Rotation paths and how fast each direction turns (degrees each step)
Each turn is a multiple of 5 degrees from 10 to 175, or 0.
Each row of a path follows its step; steps can be skipped.
Rotation 1:
step 0: [ -1  -4  -6  21 -12  12 -30  14  -9  -4   3  11  -8  -6 -16   8  19  13
  14  21   7 -10  18 -23   7   4 -14 -23   9   5   9  -6 -13   4  19   4
  15  41]
step 3: [ -3   6 -38   9 -17  -1  23  -8   7  -7   5   3   3 -19  -2  19  23  10
   9 -16  12  -2  22  25  -8 -13   5  -4  -5  -8 -18 -21   1  -3  30  -8
  18 -16]
step 4: [ 32  20 -19   2   4   5  11  29   2  -3   6  -9   8   8 -22  20  13  -4
   8 -25   5 -21  17 -11 -17 -19   0 -27  17 -12 -12  19  -5 -13   6   3
   8  13]
step 5: [ 10   2 -13 -39  25 -16  14  27 -13  12 -19  -4  10   8  -2  20  -6   5
   7  27 -14  -9  14 -13   3  -3  -5 -11  -3  -2   1  -4   1 -19   8  26
   2  28]
step 6: [-27 -15   0 -14   8 -31   0 -12  15  -6 -15  -1   0   5  -7  15   7  14
  -1   7  -1 -15   6  10   3  29  -7  -5  15  17  -2 -19  10 -10  21 -13
 -17  42]
step 7: [  2   2   1  19  20  18  -3  -9  -5 -20  -3  -2   1 -16 -10  18  20   2
   7  -9  14  19 -19   7 -18  13 -34  11  -5   7 -21 -14  -5  -5  28 -18
  -7  31]
step 8: [ 15  24  -1  16  16   0 -10  27  -8  -5   0   9   1 -26  -5  13  -1   0
  -8   5  10  -4  23  22 -10 -26 -38  16   0   7 -14  -8 -21 -18  -5  -7
 -18 -11]
step 9: [ -3   3 -13  -6  12  -4  31  13   4   0  11  29  16   0   3  14   4  24
  -8   9   7  -7  35  -5  22 -29 -10   4  21 -13  -4 -15 -14  26 -12  -2
 -13   9]
step 10: [-15  -6  -3  -3   5 -11  30  -7  -6  13 -12 -25  17  14 -14   8   9   4
  17  -9  11   1   9  22  -3 -17  -2  -8  24 -27 -20 -21  24  16 -13   3
   7  24]
[  1   2   3   4  11   3   1   2  -7   6   9  -3  -3   4   9   7  -2   0
   7 -10   0  -2  -3  -5  -5   2   5   2  -3   7   1 -11   0   3  -8   0
   5   4]	135
[ -4   4   4   4  -4 -15  -5   2   5   3  -2  -7  -5  -1  -1  -2  -5  -4
  -1  -5   0 -11   4  10  -7  -1  -2  -4   6   3  -1  -1   2  -6  -8  -2
  -2  -4]	160
[-6  6  5 -2 -3 -5  1 11 -8  0  3 10 -2  1 -4  5 11  0  0  5 -4 -3  0 -7
 -1 -3 -3 -7  7 -4  2  3 -4  4 -8  3  7 -5]	80
[-11   3   6   6  -9   2   7  -4  -3   2   1  -1  -4   8  -3  10   5  -1
   4  -1  -9   5  -4   5  -3   3   5   8   0  -2  -6   1   4  -3   8  -3
  -5  -2]	90
[  3   3  12  11  -5  -2   0   2  -2  -4  -8   3   2  -4   4   2  -2 -10
   1   2   4   2   8  -5   9   4  -7   6  -4  -1   2  -6   0   5  -2  -6
  -2   7]	45
Rotation 2:
step 0: [ 12  -1   3 -12  12   8   5  -2  -6  36   5  15 -27   8  23  16  -5  -4
  -1   9  -4  -2 -23 -21   5 -28  -3  -2  -1  25   2   5 -16   6 -10  16
  16  -6]
step 1: [ -3   4 -15  -4  33   7   9   9 -12   8  -6   6 -11   1  -2  19  -4  25
  16   2 -12   5   4 -18  27   4  23  17   9  -9  11   2  -7 -16  23  14
  22 -12]
step 2: [ -5   0 -10  11  23  -8   4  -7 -11  -4 -12  26 -14  14   1  -3 -16 -10
  -7   9 -12  11  19 -11  -6 -28 -17  18   4  -7  -8   5 -32   3  27  11
   4  18]
step 3: [ -6  -8   6 -11  26   2  19  -5  -7  18   1  -4  -3  -6  33 -10  -5  10
  12  31   5  22   0  -4  -2  -4  10  28 -17  18   2 -12 -24   8   3 -14
  -4   5]
step 4: [-20 -19   4  -9   9  -3  14 -14 -25  -8 -29   9   3  -2  -8   6   2  26
  22  -1  11   5  36 -18  -9 -12   3  17  -1   6  14  -2   3   9   1  10
   8 -16]
step 6: [ -5   2  15 -22  12 -10  13 -13 -20 -23 -22   4 -13 -14  17  22  13  19
 -14   8   8   7 -32  -1  -3   3  11  18 -14  -1  25  -2 -10  -3  -7  -7
  -1   7]
step 7: [ -9 -14   0   5  16 -19  13   6   5 -12  -9  10  11 -12   7  19  13  24
 -18 -15  10   7   1 -19 -12 -38  -7   5  22   5  10   3   8  -5   4 -13
  27  -3]
step 8: [ 29 -13   7  14  15   0   4  -8  -5  34  -9   8 -19 -14  -5  27   6   1
 -28  -1   0  24  -8   1  -8 -14  17   7   5  11   5  -7  -1  11  -5  12
  10  17]
step 10: [  2   4 -10   7  16 -14   0   7  -9 -12   7   5  -7  21 -11   3 -13   2
 -16  -6  -5  11   6 -15 -12 -52  11  -2  -2  28   3 -24 -18 -10   6  11
   1  -2]
[  5   6   0   5  -2  -7  -3   7   1  -7 -11  -7  -2  -2  -5   2  -3   2
  -6   2   2   9  -2   4  -3  -7   6   1   3   0   1  -1   9   7 -11  -6
  -2   0]	25
[ 10   0   2  -2   5   0   6   1  -4   2   5   3  -4  -7  -3   8  -3   4
   2  -1  -1  -1  -2  -3   7  11  -3   2  -4   2  -6  -5  -5   4  -8 -11
 -10  -4]	135
[ 1 -2 -2 -1 -8 -2 -2  3  3 -3 -1  5  0  4  4  1  4  3  4  1 15  2  6  2
 -3  6 -7 11 -2 -3 13  0 -3  8  4 -3 -3  2]	35
[  0  -3   5  -3  -5  -1  -7  -5   0   8  -6  -9  -5   5   7   0  -1   5
  -4   5  -7 -13  -4   4   1  -5   0   3  -2  -3  -2   2  -3   7   5  -9
  -4   4]	120
